One turn moves each row of this set onto another row. After a few examples, where does it send each row asked below?
z218: [  7.0 -31.1 -15.7  11.6  19.9  13.6 -27.6  -0.6 -16.9 -26.1   8.6  -5.5
 -12.8]
z731: [  1.0 -18.4   7.3 -21.1  -5.2  -5.5  16.9 -14.3   7.2  34.5  10.4 -15.7
  13.0]
z267: [  3.1 -31.7 -17.8  24.6  21.0  -2.4 -23.2  -8.0   7.2 -39.1   3.4 -16.2
   4.5]
z909: [  0.2 -18.3   5.0 -14.5  -5.1  -9.2  17.3 -19.2  17.1  28.0   7.6 -19.2
  19.7]
z209: [ 15.4 -23.9 -17.3 -10.6   6.2  -3.2  41.4  -2.3   4.6   3.6   9.5  13.8
   8.5]
z289: [ 14.4 -18.9  15.5 -21.6   0.6  10.7  -8.2  41.1 -11.0 -12.7  11.8  12.5
  42.0]
z640: [ -3.0  -9.7   3.8 -39.7  -3.3 -27.2 -32.7  -1.2   4.7 -12.5  -0.6   9.3
   4.8]
z624: [ -2.0 -19.5  -1.4  28.0   5.0   1.7 -26.0  24.6  37.4   1.7   0.2  11.0
  40.7]
z557: [  5.0 -18.0   8.2  -5.1  -3.4   1.7  17.4 -28.0  16.6  28.0   8.3 -15.0
  15.7]
z520: [ 12.2  15.7  -4.9   4.5   2.3  32.9 -10.6  -5.8   1.9  14.6   9.4 -27.6
  -1.7]
z110: [ -5.3  10.4  19.0   1.1  -4.8 -13.5  13.4  24.3   6.7 -38.0   3.8  27.0
  -2.6]
z522: [-20.5 -11.5  22.2  23.5  13.0   8.8 -15.1  -1.4 -18.1 -17.6   8.1 -36.5
   8.5]
z338: [-25.5 -12.9  20.6  17.9  12.0  -5.8 -12.6   4.3 -10.6 -19.4   6.2 -42.0
  14.9]
z255: [ -4.8 -18.5  -4.3  -2.8   0.1  15.5 -34.4  33.5  17.7  30.8   7.1   7.6
  14.6]
z654: [ 11.1 -18.6  14.2  -7.8   2.5  -4.1  -2.0  31.3  13.0 -24.7   8.1   2.8
  60.5]
z818: [ 19.0 -17.5  19.6  13.4   3.8  21.2  -1.3  10.0  13.2 -29.8   7.4  11.5
  53.0]
z766: [ -3.4  11.2  19.0   3.9  -4.8  -9.4  13.0  22.2   5.8 -36.7   3.3  28.2
  -5.2]
z802: [ 13.9 -25.2 -18.0 -11.0   5.6  -6.2  41.0  -0.7   6.0   3.4   9.9  11.6
  11.8]
z508: [ -5.4  10.8  18.8   1.5  -4.9 -10.0  12.8  24.6   3.8 -36.6   3.2  28.8
  -4.4]
z660: [-21.3 -10.9  20.4  10.7  11.7   7.5 -16.2   6.8 -27.5 -10.9  10.0 -34.6
   2.5]
z168: [ -1.8  11.9 -10.9 -10.0   1.3 -12.0  -6.6  13.3  21.0   8.6   3.7 -45.1
  23.6]
z512: [  8.1  -6.5   7.2  -2.2   0.5   1.4 -29.0 -36.6  17.9 -26.6  -3.1  13.6
   2.9]
z12: [ -7.7 -19.7  -4.0   4.1   1.4  -6.1 -28.6  45.0  22.7  12.9   4.8  10.9
  35.6]
z641: [  4.7 -17.4   7.0 -13.6  -4.9   5.4  15.4 -22.7   5.8  32.7  10.8 -10.7
   8.3]
z239: [ 15.4 -24.0 -17.3  -8.3   6.3  -2.3  40.7  -4.1   6.4   2.7   8.2  13.8
  11.3]
z795: [ -4.2 -17.4  -3.9  23.4   4.0  13.3 -26.7  12.0  45.4  13.6   1.2   1.6
  28.8]
z783: [  2.1  13.5  -9.2 -20.9   0.1   9.7 -12.7  18.5  -4.2  22.3  10.7 -33.5
   1.8]
z981: [ 14.5 -24.7 -17.7  -7.5   5.8  -5.3  41.2  -3.5   8.6   2.0   8.6  11.7
  12.6]
z913: [-14.4  14.5   5.3   7.4  13.7   1.6  15.9  -7.5   5.2 -50.6   8.4   8.2
  12.7]
z570: [  6.8  -6.7   6.5 -27.6  -1.3   3.4 -36.5 -16.7  -6.3 -11.3   2.2  19.7
 -10.1]
z974: [  5.5  14.7  -7.7  16.7   3.4  11.5  -4.0 -12.2  27.5   0.7   3.2 -38.6
  18.5]
z188: [ -2.1  -9.0   2.0 -17.0   0.0 -30.2 -26.2 -19.5  27.7 -27.0  -6.6   1.9
  18.4]
z687: [ -0.6 -32.4 -20.7 -10.4  17.3  -8.6 -29.5  21.3 -19.4 -20.0   8.7 -12.2
  -8.1]
z471: [  0.1 -19.0  -0.5   6.9   1.8  19.0 -34.4  37.9   5.5  20.6   8.0  22.6
  18.1]
z513: [-22.9  11.6   1.2 -12.7  11.2 -21.3  15.8  10.7   3.6 -46.7   7.9   2.7
  19.4]
z57: [  0.6 -16.9  -2.3  17.4   2.9  32.0 -31.5  13.5  24.7  23.6   6.6  11.4
  13.0]
z734: [ -5.3  10.8  18.7   3.7  -3.6 -11.4  12.9  21.7   8.1 -39.3   2.4  26.7
  -1.4]
z667: [-25.7 -12.1  19.2   6.4  11.3  -5.8 -16.0  13.9 -21.1 -12.9   7.5 -40.8
  11.0]
z635: [-19.1  12.7   2.0 -27.3  10.2  -5.6   9.3  21.0 -18.3 -33.8  13.8  11.6
   3.0]
z737: [ -4.7 -34.8 -21.8   1.8  18.9 -24.7 -23.3  14.4   3.6 -32.4   4.4 -22.4
  10.0]
z481: [-10.1  14.8   6.4  -5.9  12.0  16.9  10.3  -0.3 -16.1 -38.1  13.5  18.5
  -3.8]
z874: [ 22.4 -16.8  21.0  -0.4   1.8  34.8  -7.9  19.2  -9.8 -17.0  12.9  21.3
  34.7]
z65: [  6.2 -18.1   1.4  31.1   3.8  27.2 -29.5  17.1  20.3   8.6   4.4  21.0
  24.1]
z816: [-11.5 -20.5  -6.9   2.2   0.7  -2.9 -28.5  31.5  37.7  20.5   2.1  -1.6
  30.2]

z981 -> z802
z874 -> z818
z188 -> z640
Now these:
z909 -> z731
z667 -> z660
z471 -> z65
z255 -> z57
z481 -> z913
z974 -> z168
z267 -> z737

